Each path below is one point turned by a fixed rotation once a step. After each direction that follows a path, write how fast that rotation turns it, in degrees per step (0 if it stays still).
Each turn is a multiple of 5 degrees from 10 to 175, or 0.
Each row of a path follows its step; steps can be skipped.
path 1
step 0: [-0.78, -0.52,  0.52, -1.50, -2.72, -2.05, -0.34, -1.07,  1.90, -0.07,
  0.87,  1.34,  1.92, -0.77, -1.87,  3.13, -1.23,  1.67,  0.15,  2.17,
 -2.79,  1.89, -0.14, -1.34,  1.63,  2.02, -2.38,  1.80,  0.35,  0.51,
  2.21, -1.82,  0.39]
step 1: [ 0.13, -1.40,  2.03, -0.54, -1.41, -2.10, -1.31,  0.40,  0.46,  0.40,
  3.75, -0.71,  0.85, -0.15, -0.39,  2.99, -0.51, -3.39,  0.47, -1.89,
  0.98, -1.24, -0.39,  0.20,  0.10, -0.56, -1.90,  2.32,  0.19,  2.83,
  2.13, -2.13, -0.82]
step 2: [ 1.18, -1.59, -0.81,  0.51, -1.87,  1.20, -1.39,  0.36,  0.60, -0.74,
 -0.42, -0.59,  0.15, -0.72, -0.18,  2.45,  1.09, -1.19,  1.68, -3.36,
 -0.90, -0.25,  1.22,  0.77, -1.26, -0.16,  1.07,  5.98, -0.28,  0.87,
 -2.37, -0.11, -0.60]
step 3: [ 1.81,  0.07, -0.06, -1.11, -0.69,  0.43, -0.65, -1.95,  0.42, -3.10,
 -0.37,  4.11,  0.87,  2.17,  0.05,  0.02,  1.91,  0.12, -0.90, -3.06,
 -2.08, -1.64,  0.12,  0.23, -1.33,  2.71,  1.42,  1.06,  2.29,  0.91,
 -1.31, -0.65, -1.87]
step 4: [ 1.94,  1.76, -0.87,  1.92, -0.11,  0.51, -1.05,  0.96,  0.90,  0.16,
  1.30,  1.48, -1.85,  0.61, -2.01, -3.04,  1.96, -1.55, -0.87, -0.50,
  1.60, -0.16, -1.76,  2.97, -1.57,  0.34,  1.01, -0.93,  2.97,  2.42,
 -1.81, -2.05, -1.63]
step 5: [-0.75,  2.47, -2.29,  2.26,  0.57,  0.63, -0.73,  0.49, -1.60,  0.58,
 -0.98, -0.88, -1.07,  1.48,  0.04, -1.69, -0.48,  0.06,  1.24,  2.35,
 -2.08,  2.83,  1.78,  2.30, -3.39,  1.89,  0.29, -0.08,  0.58,  1.59,
 -2.17,  0.87, -2.30]
step 6: [-0.23,  3.61,  0.90, -2.12, -0.53, -1.44, -1.01, -1.42, -0.81, -0.03,
 -1.51,  0.86,  0.68, -0.20,  0.29, -1.86, -1.37,  1.35, -3.09,  2.39,
 -0.16,  2.27,  3.85, -0.53, -1.72,  0.50, -0.63, -1.62,  0.91,  2.96,
  0.52, -0.69,  0.36]
step 7: [ 1.49,  1.25, -1.68,  0.73, -2.26, -2.44, -0.85, -0.52,  1.29,  0.19,
 -1.24, -1.60, -1.49, -0.57, -1.29,  2.03, -2.06, -0.38, -1.18,  0.44,
  3.10,  3.16,  0.22,  0.23, -0.49, -1.60, -2.03, -2.08,  1.10,  2.30,
  2.47,  1.18,  0.59]
step 8: [-2.98, -0.83, -0.83,  0.21, -0.09, -0.50, -1.96, -2.16,  2.78,  0.72,
 -1.78, -1.28, -0.39, -0.12,  1.09,  4.79, -2.47,  0.13,  0.16,  0.75,
 -1.01,  3.55, -1.04,  0.24,  0.40,  0.96, -0.62,  1.67, -0.49,  0.59,
  0.76, -1.52,  0.66]
step 9: [-2.02,  0.88,  1.27, -1.31, -1.63, -2.48, -1.96, -0.92,  1.78, -1.53,
  2.83,  1.01,  1.80, -1.38, -1.34,  2.96, -1.35, -0.33, -0.63, -0.28,
 -2.70, -2.00, -0.70, -0.61,  0.86,  0.24, -0.13,  2.59,  1.62,  1.52,
  1.71, -0.46,  2.10]
step 10: [ 0.86, -1.41, -0.82, -0.69, -3.21, -1.02, -2.23, -0.13, -0.43, -0.75,
  2.21, -1.49, -0.78,  0.96, -0.03,  3.03,  2.44, -4.18,  0.53, -1.16,
  0.21, -2.69, -1.29, -0.20, -1.27, -1.52, -0.46,  2.17,  0.43,  1.17,
 -1.37, -0.88, -0.03]
[ 0.01, -0.23,  0.54,  0.27,  0.34,  0.45,  0.18, -1.20, -0.27,  0.40,
  0.70, -0.48,  0.96,  0.01, -1.27,  0.89, -0.09,  0.78, -0.14,  0.05,
  0.38,  0.16, -0.27, -0.44, -1.00, -0.50,  0.51, -0.48,  0.17,  0.26,
 -0.95,  0.03, -0.43] | 0
[-0.30, -0.56, -0.57,  0.37, -0.64, -0.18, -0.01,  0.23,  0.04, -0.24,
  0.03, -1.30,  0.23, -1.07, -0.36, -0.65,  0.30, -0.56, -0.09, -0.28,
  0.47, -0.36,  0.03,  0.60,  0.73, -1.06,  0.78, -0.46,  0.68,  0.81,
  0.45,  0.37, -0.72] | 130
[ 0.20,  0.77,  0.39, -0.73, -0.20, -0.86,  0.52, -0.50,  0.53,  0.14,
 -0.12,  1.04,  1.67, -0.10,  0.39, -0.63, -0.21, -0.15,  0.33,  0.17,
  0.02, -0.69, -0.53, -0.32,  0.57,  0.23,  0.26, -0.48, -0.19,  1.14,
 -0.05,  0.21,  0.02] | 125
[ 0.49,  0.26, -0.61, -0.07,  0.30, -0.92,  0.47,  0.03, -0.33, -0.05,
  0.66, -0.62,  0.19,  0.57,  0.72, -0.80, -0.20,  0.94, -1.39, -0.26,
  0.56,  0.29, -0.54,  0.47,  0.08,  0.42,  0.18,  1.03,  0.05, -0.26,
 -0.61,  0.20, -0.77] | 40
[ 1.13, -0.34,  0.91,  0.41,  0.55, -0.09, -0.32, -0.38, -0.04,  0.39,
 -0.18, -0.32, -0.14, -0.34,  0.12,  0.50, -0.73,  0.64,  0.42, -0.28,
  0.61,  0.54,  0.94, -0.27,  1.10,  0.35, -0.29,  0.54, -0.49,  0.79,
  1.03,  0.17, -0.61] | 55
[-0.35,  0.35, -0.77,  0.00,  0.38,  0.10,  0.63, -0.05, -0.13,  0.97,
 -0.65, -0.39, -0.66,  0.58,  0.26,  0.38, -0.12,  1.08, -0.54,  0.55,
 -0.18, -0.29, -0.16,  0.20, -0.40, -0.27,  0.42, -0.39,  0.16,  1.30,
  1.06,  0.15,  1.10] | 40
[-0.50,  0.02,  0.12,  0.52,  0.31,  0.38,  0.11,  0.31,  1.37,  0.71,
  0.61, -0.10,  0.01,  0.19, -0.43, -0.08, -0.46,  0.37,  0.40,  0.18,
 -0.42,  0.16, -1.15,  0.92,  0.52,  0.89, -0.12, -0.59,  0.37, -0.40,
  0.62, -0.95, -0.84] | 90
[-0.02, -0.08, -0.77,  0.81,  0.53, -0.39,  0.69,  0.24,  0.75, -0.03,
  0.17,  0.12,  1.25, -0.64,  0.54,  1.35,  0.29, -0.54, -0.78,  0.70,
  0.46, -0.22,  0.98,  0.10, -0.10,  0.04, -0.42,  0.10,  0.18, -0.60,
  0.35, -0.36,  0.23] | 45
